One turn sends every row of this set to another row. A few are shown first. Where does it send the rows asked after them?
J878: -11,5,0,-4,-3,-18,-25,0,-21,-11,-31,2
J666: -23,22,3,7,-3,-14,-8,-11,0,-2,-5,-18
J212: -15,0,-5,11,2,-30,-30,-10,-3,-12,-18,-6
J969: -24,16,13,0,-2,-16,-9,-11,-21,5,-14,-2
J764: -33,-24,-11,-6,-11,4,-33,-18,17,-10,-6,20
J319: -7,-16,-4,7,-32,8,-20,4,24,3,-16,28
J399: -13,-18,-9,-23,10,12,-27,9,6,-13,-11,12
J679: -31,1,1,-4,-26,22,-5,-11,23,8,5,11
J984: -4,-15,-17,5,3,4,-22,15,9,29,0,7
J290: 1,13,7,20,-15,-21,-11,5,3,1,-20,-3
J261: -16,5,7,-5,-18,-5,-8,3,18,30,13,24
J810: -9,10,-17,-26,-20,14,-23,15,20,-1,-5,11
J678: -8,-10,-31,-10,-11,-8,-41,10,16,13,-4,16
J436: -6,17,-8,9,-10,-14,-17,5,-18,15,-22,-8
J49: -15,-3,-21,-15,6,21,-20,12,8,10,0,-5
J245: -37,0,-11,12,-8,-9,-46,-12,-3,3,15,18
J296: -35,-26,-6,0,-11,-2,-29,-21,17,0,0,22
J349: -25,-1,4,-34,-8,3,-22,-2,16,-15,-1,24
J975: 3,16,-2,16,-16,-17,-15,9,4,-5,-24,-8
J799: -30,3,-12,-4,-25,24,-12,-9,23,7,3,4
J839: -2,-13,14,-13,-3,12,-10,18,10,-4,-13,24
J721: -19,-7,21,-11,3,10,1,4,8,13,6,17
J696: -34,3,5,-5,-11,0,-41,-7,-2,-25,2,27
J126: -21,19,-8,-6,-2,-8,-20,-5,-21,-2,-19,-13
J670: -24,27,-10,-2,-26,21,-30,7,4,-10,4,8
J92: -10,-13,15,-14,-15,-13,-20,5,16,3,-3,40
J230: -14,3,1,10,0,-28,-23,-7,-22,11,-20,3
J285: -6,17,12,1,-13,-11,-8,5,-17,0,-28,4
J831: -7,5,-19,17,-25,0,-47,14,3,2,-5,21
J763: -29,23,8,13,-24,8,-19,-1,3,12,17,18
J650: -21,22,6,2,-5,-10,-8,-9,0,-12,-11,-17
J588: -21,-23,4,1,13,-6,-19,-1,4,23,8,17
J923: -7,-17,-13,14,-30,5,-23,3,23,14,-11,23
J215: -30,-4,-17,-11,-2,-10,-29,-9,14,25,18,12
J110: -10,3,13,16,-29,-6,-31,9,3,-4,-4,39
J660: -16,-1,7,9,1,-31,-24,-11,-2,-16,-19,0

J49 turns into J984
J285 turns into J878
And these:
J679 turns into J319
J666 turns into J290
J831 turns into J245
J215 turns into J261

One turn sends every row of this set to another row. A few are shown first. Where does it send the rows asked after them?
J680: 26,-7,4,0,-20,-10,-10,-1,16,2,6,20,-3,-7,-4,-12
J362: 3,-1,7,2,-5,-18,7,12,-9,-5,26,7,-16,-22,5,-3
J779: -21,1,15,14,-26,-4,3,-9,26,10,6,-7,-11,-8,11,-11
J669: -27,4,-7,0,16,11,17,21,-16,-1,14,-4,-3,-17,7,2
J880: -19,1,-26,-18,0,-3,1,-20,-12,3,-11,2,-10,1,13,13
J850: -18,-34,1,-5,-5,-4,2,3,-3,2,18,-14,3,10,3,-14
J361: 23,11,11,-6,20,11,-9,-14,6,-22,-7,6,9,9,16,-6
J847: -26,0,-11,2,15,12,21,17,-18,-4,12,-7,-4,-14,12,3
J459: -16,13,6,12,-8,0,3,-16,-13,-4,-12,7,15,17,-1,24
J845: 6,1,18,17,3,7,-23,-3,-4,3,-18,-9,19,2,21,3
J866: 1,0,8,3,-9,-15,9,9,-11,-10,25,6,-20,-20,12,-6
J348: -13,16,4,10,-5,9,5,-13,-25,-11,-14,1,3,6,9,24
J398: 7,1,11,9,10,19,-10,-6,-13,-6,-25,-7,17,6,19,7
J332: 5,7,1,-1,-7,-14,17,10,18,28,-13,16,7,5,-6,-11
J625: 13,21,-7,-10,8,1,-11,-22,6,-16,-2,1,-21,-9,21,-3
J317: -9,7,8,-18,-7,-5,20,-4,24,16,7,19,8,23,3,-13
J720: -4,7,-17,-5,1,12,-2,14,19,33,4,-14,7,9,23,-11
J205: -6,8,-14,-17,0,-4,3,-21,-23,-9,-8,6,-19,0,11,10
J19: 14,2,15,-16,23,0,-14,-7,5,-19,6,8,12,9,21,-12
J992: 9,4,-8,5,-12,26,-8,-2,29,7,-15,17,16,5,-8,-9
J575: -24,10,-14,2,12,37,12,11,8,3,-8,6,19,4,-4,0
J60: -19,10,-16,7,14,35,16,8,6,1,-10,3,19,10,-4,1
J751: 26,-4,7,-2,-20,-9,-9,-4,12,1,4,20,-7,-3,-1,-19
J795: -14,13,-3,14,0,9,7,11,13,-6,37,-13,12,19,5,2
J273: 5,14,-32,6,-7,9,13,17,23,17,4,1,12,7,6,6
J462: -15,4,28,7,-13,-11,7,8,12,3,1,8,-4,-11,-6,-26
J545: -4,26,-10,-10,10,1,-7,-18,14,-18,12,1,-16,-11,26,1
J760: -24,-17,4,0,-8,10,-5,16,1,-16,17,-8,-2,-13,4,-26
J731: 12,8,-7,9,-9,24,-9,-4,26,10,-19,13,13,10,-7,-12
J82: -12,-4,-27,-2,-4,20,8,20,9,-18,28,-4,12,7,5,-3

J332 turns into J82
J731 turns into J847
J625 turns into J398
And these:
J317 turns into J795
J545 turns into J845
J680 turns into J575

One turn sends every row of this set to another row. A few are shown first. Where does it send the rows asked after them?
J479: 1,-8,-31,35,28,-21,0,-13,6,-12,-3,-17
J830: 5,-23,-25,-6,17,7,-16,-8,-22,3,10,0
J856: 0,-26,-30,12,14,-11,-11,-9,-20,11,16,-3
J884: 13,2,-35,16,5,-22,18,2,8,-19,-13,-3
J927: 7,-12,-23,13,38,7,-15,-16,1,-27,-13,-13
J510: 24,-36,-29,17,23,-24,-3,-3,0,-23,30,13
J147: 26,2,-3,-1,33,-5,7,-6,2,-14,32,-11
J647: -2,-5,16,8,24,-4,10,-8,-3,-1,11,23
J389: 23,-16,-11,4,30,0,-17,-19,13,-36,-14,12
J448: 6,-8,-23,-10,6,-2,0,-2,-21,10,15,-3
J238: 9,15,-15,15,10,-12,18,1,13,-19,-15,-1
J27: 32,-7,-16,-1,26,-32,-9,-26,12,-21,16,2
J501: 4,-22,8,17,20,-20,6,-12,2,-3,14,34
J924: 2,-24,4,9,17,0,5,-4,-3,-12,-4,39
J100: 4,-12,-12,29,39,-4,-15,-21,11,-24,-11,-6
J870: 15,-22,-31,38,18,-25,15,4,6,-12,16,-2
J813: -3,-20,-4,15,9,10,-11,14,-12,7,-3,9
J573: 23,16,-3,4,19,-25,9,-16,17,-17,8,0
J91: -8,-15,14,14,31,3,2,-11,-5,-3,6,22
J156: 23,18,-13,-10,17,-14,11,-9,7,-18,5,-9
J18: 11,15,-18,19,15,-17,9,0,13,-17,-19,-3
J130: -7,-22,3,29,21,-17,8,-8,0,-1,7,28
J736: 27,-9,-13,4,32,-10,-20,-17,14,-32,-14,11
J17: 7,-11,-12,24,43,8,-1,-4,-2,-15,17,-21
J162: 5,-4,-25,36,25,-18,-4,-6,13,-19,-21,-4
J534: 3,-21,-36,4,0,-8,1,2,-19,8,6,4
J863: 16,-27,-29,4,23,15,0,12,-8,-33,4,9
J167: 34,-34,-23,16,24,-26,-2,-8,9,-21,25,11
J428: 1,-9,-15,19,39,5,0,0,-9,-14,27,-18
J74: 18,-3,-8,-2,35,-4,1,-3,-6,-16,38,-9
J899: 13,-19,-23,-5,8,-18,-8,-11,-17,11,26,4
J124: 16,-30,-32,-8,6,-7,-12,-6,-18,1,11,14
J477: 11,-23,-34,30,16,-26,13,8,-1,-14,25,3
J876: 2,-7,-24,39,19,-19,5,-8,14,-19,-17,-2
J606: 24,-5,-24,2,9,2,24,18,1,-23,1,4
J118: 33,0,-12,1,22,-31,-9,-17,19,-25,-3,13
J185: 28,-26,-29,2,24,-11,-15,-17,8,-35,-9,11
J268: 23,19,-8,6,19,-29,4,-10,16,-16,-2,-1
J191: 25,-29,-26,5,25,16,1,6,0,-33,-4,9
J478: 6,-38,-8,20,10,-6,-20,4,-7,3,3,21
J778: 16,-14,7,-8,5,0,-10,8,-8,4,9,19
J414: 12,-18,-4,10,-4,-20,0,12,-4,11,12,22
J303: 34,-10,-10,3,20,-28,-7,-21,19,-28,3,18
J206: 10,-9,-15,24,39,-9,-21,-18,11,-24,-16,-4
J197: 20,-9,-26,-3,10,3,18,20,-7,-26,10,8
J555: 12,-25,7,7,19,-6,-24,-4,-7,8,19,14
J248: -2,-10,2,21,10,-11,-5,8,-9,18,14,4
J329: -3,-15,3,13,11,-3,15,3,-3,-7,-5,34

J736 turns into J118
J830 turns into J124
J414 turns into J248
And these:
J17 turns into J191
J647 turns into J329
J389 turns into J303
J927 turns into J185
J197 turns into J477

